One vector is turned by the same rotation once a tick. Each row is the vector after some number of ticks, and that number follows the row.
The counts run from 0 to 693.
[181 151 125 161 184 147 156 133 172 116  98 144 141 153 151 146 103 161
 153 115 122 102 126 132 128  94 122 108 122  97 150 144 143 133 161  87
 178 154 103 105 112 122] : 301
[183 145 146 127 186 146 149 141 152 169 126 100 127 157 113 108 111 144
 118 131 131 116 107 137 149 168 131  61 168 103 136 134 128 109 139  95
 188 159 128 101 164 125] : 688
[146 155 106 140 184 164 150 132 108 123 126  68 167 166 102 138  75 155
 112 133 158 123 139 126 158 136 167 111 146 112 110 124 102 143 148  86
 140 148 129 105 173 127] : 232
[115 158  88 133 169 153 152 117 148 119  86  83 144 140  97 153  66 137
 109 134 145 135 122 133 151 116 131 115 120 107  96 101  86 156 150  90
 162 180 130  98 161 120] : 673
[120 126 128 117 193 144 147 133 131 111  74  89 123 163 132 139  75 133
  94 114 159 114  98 120 152 119 135 128 128  93 119 118  95 130 157 121
 154 194 123  78 137 151] : 106
[150 116 155 117 195 115 143  93 154 100 113 118  94 151 163 118  96 148
 110  91 164 122 139 128 139 134 147 101 127  80 165 116 129 135 173  99
 168 153 121  91 139 154] : 134
[145 163 104 193 184 161 165 134 126 113 130 115 156 153 115 158  75 169
 138 118 127 124 134 119 150 118 164 139 130 107 112 108 117 154 158  75
 140 147 111 108 152 114] : 26
[131 181 128 171 158 164 147 145 151 166 118  86 147 127 103 107  94 137
 146 106 148 123 145 118 132 123 143  80 139 105 112  85 103 136 144  81
 158 131  96 106 166 143] : 204
[145 154 143 136 180 164 134 101 145 134 122  89 137 138 116  94 128 148
 117 120 155 116 129 129 117 131 159  87 144 118 131  76  99 116 167  83
 167 145 125 120 170 181] : 409
[149 141 161 158 185 161 127  91 135  97 108 100 126 147 138 117  94 166
 110 104 158 126 144 145 128 131 148 102 115 115 148 102 100 106 172  76
 153 137 129 118 177 166] : 499
[107 154  90 141 152 158 163 150 153 120 131  88 152 150 106 157  91 158
 114 141 136 129 143 107 157  89 146  99 128  92  82 111  93 172 131  86
 162 159 117  96 131 121] : 556
[170 151 135 142 197 161 156 128 116  71  91 106 143 170 120 135  92 149
 110 130 150 106 123 139 134 127 177 143 139 110 127 134 126 100 157  87
 157 170 134 117 139 121] : 145
[155 162 140 178 178 182 120 140 141 127  96 131 134 171 128 135 108 157
 127 154 135 119 114 150 110 108 121 114 129 118 141  99  86 116 171 115
 173 137 104  93 152 147] : 180
[154 156  99 164 167 121 165 130 185 136 161 125 145 141 107 117 104 160
 104 131 138 139 123 118 175 139 151 101 126  81 123  98 151 134 125 105
 150 136  94  59 120 124] : 37
[135 150 138 159 174 150 174 172 135  87 126  94 134 165 133 153 110 167
 119 135 129 116 143 118 144  94 176 121 141  86 107 137 125 129 122 102
 159 184 117 101 116 125] : 352
[107 144 143 168 163 120 151 118 189 126 104 132  87 147 121 146  89 147
 119 108 107 145 129 156 136 136 128 102 117  58 143  88 111 143 155 106
 177 146 122  88 154 132] : 13
[141 151 135 145 178 135 157 135 166 139  68 109 107 165 125 137  84 113
 125 123 137 123 100 151 129 120 131 131 122  67 154 121 104 128 179 136
 164 162 121  80 156 142] : 218
[184 164 153 140 178 168 148 141 130 155 106 112 132 139 133  90 104 130
 133 122 143 111 116 121 127 135 139  67 164 105 123 103 104 115 161  87
 191 148 128 122 157 144] : 207
[134 134 132 142 163 116 127 119 160 115 108 115  97 150 144 140  91 155
 137 103 172 144 162 159 146 117 131  84 111  83 165 138 130 143 141  96
 170 133  97  61 155 114] : 338
[152 167 116 156 162 119 172 134 174 152 133 127 124 150 120 106  95 121
 119 106 144 141 128 129 161 144 146  99 126  42 143  95 134 133 161 120
 153 112 104  72 136 130] : 127
[187 174 125 128 159 160 137 133 158 109 112 120 152 133 132  84 111 145
 108 111 170 120 153 115 144 106 135  66 118  90 119 106 119  90 132  90
 181 128 114 111 120 134] : 652
[156 173 107 161 167 152 160 164 119 118 134 111 143 166 105 128  81 144
 101 152 156 138 127 108 163 132 162 115 152  79  87  93 104 128 132 120
 156 146 113  83 127 118] : 356
[129 141 139 142 178 132 141 122 167 134  68  95  95 165 117 143  87 130
 117 125 145 128  97 165 126 133 124 109 123  87 157 121 104 120 166 119
 169 164 128  73 172 130] : 219
[161 142 127 188 182 160 148 116 155  99 144 145 135 148 158 155 100 183
 136 149 118 131 147 150 127 113 146 112 126 103 143 126 118 139 168  78
 172 145 115 113 150 146] : 504
[174 126 133 128 192 155 131 133 160 113 100 133 131 167 146 153 114 180
 110 146 131  98 113 131 137 107 103  98 136 125 142 144 121 131 146 102
 192 164 116  78 122 128] : 185
[137 139 145 144 180 114 177 139 180 129 143  95 117 160 117 124 133 169
 103 118 121 115 116 132 154 143 166 104 135  77 141 134 164 120 121 100
 155 161 114  71 127 138] : 604
[121 150 131 158 158 140 148 107 176  75 118 126 111 134 144 140  95 164
 110  96 129 140 168 135 151 109 142  86  93  70 123  94 115 141 142  77
 174 134 127 119 140 124] : 377
[113 164 113 136 163 141 169 140 161 140 103  75 145 152  84 121 122 128
 121 118 152 101 133  90 137 101 160 115 134  80 100  96 123 164 135  98
 164 140 106  77 115 132] : 77
[125 161 112 159 164 151 166 148 134  95 108 115 135 156 137 153  71 146
 114 122 136 136 143 108 151  89 151 134 116  66  98 106  96 157 160 112
 153 167 118 106 122 128] : 468
[125 152 160 155 173 128 139 112 168 140 100 103  95 156 106 107 100 135
 114 111 140 137 106 158 135 162 143 102 131  78 155  93 124 118 164 112
 161 137 119  83 180 141] : 130
[156 139 127 139 177 151 149 121 133  51 105 110 148 161 147 133  96 166
  96 106 161 127 163 122 149  93 155 118 100  79 131 121 113 123 157  88
 154 137 134 108 123 127] : 261
[136 118 156 115 189 129 140  91 169 121 139  98 115 151 135 105 142 169
 105 105 152 105 144 129 139 137 158  85 130 101 154 111 136 138 160  81
 169 139 123  94 153 166] : 46
[154 149 141 123 185 129 143  90 139  97 103 101 108 131 120  87 107 139
 115  80 182 123 142 114 143 151 172  99 129 101 134  86 138 123 154  82
 163 127 112 105 138 137] : 613
[174 150 127 143 169 132 135 133 173 111 107 150 119 152 161 124 109 148
 135 138 162 129 144 134 134  82 124  94 122  72 149 124 127 128 147 120
 187 138  96  69 103 132] : 541
[125 155 134 164 168 141 135 142 156 150 101 121 107 166 119 131  89 129
 147  94 154 130 143 125 133 125 127  97 122  71 153  99 115 169 163 117
 172 101  98  69 141 107] : 456
[123 146 164 126 167 148 149 109 187 105 103  83 119 132 115  99 141 163
  98  94 139 114 133 125 136 120 149  78 116 103 123  92 132 105 125  74
 175 167 126 103 135 156] : 286
[133 141 136 131 172 156 148 141 135 111 118  68 146 144 135 142  99 171
  98 124 150 126 122 132 151 110 148  89 130 122 104 137 102  96 127  88
 151 205 117  93 157 160] : 677
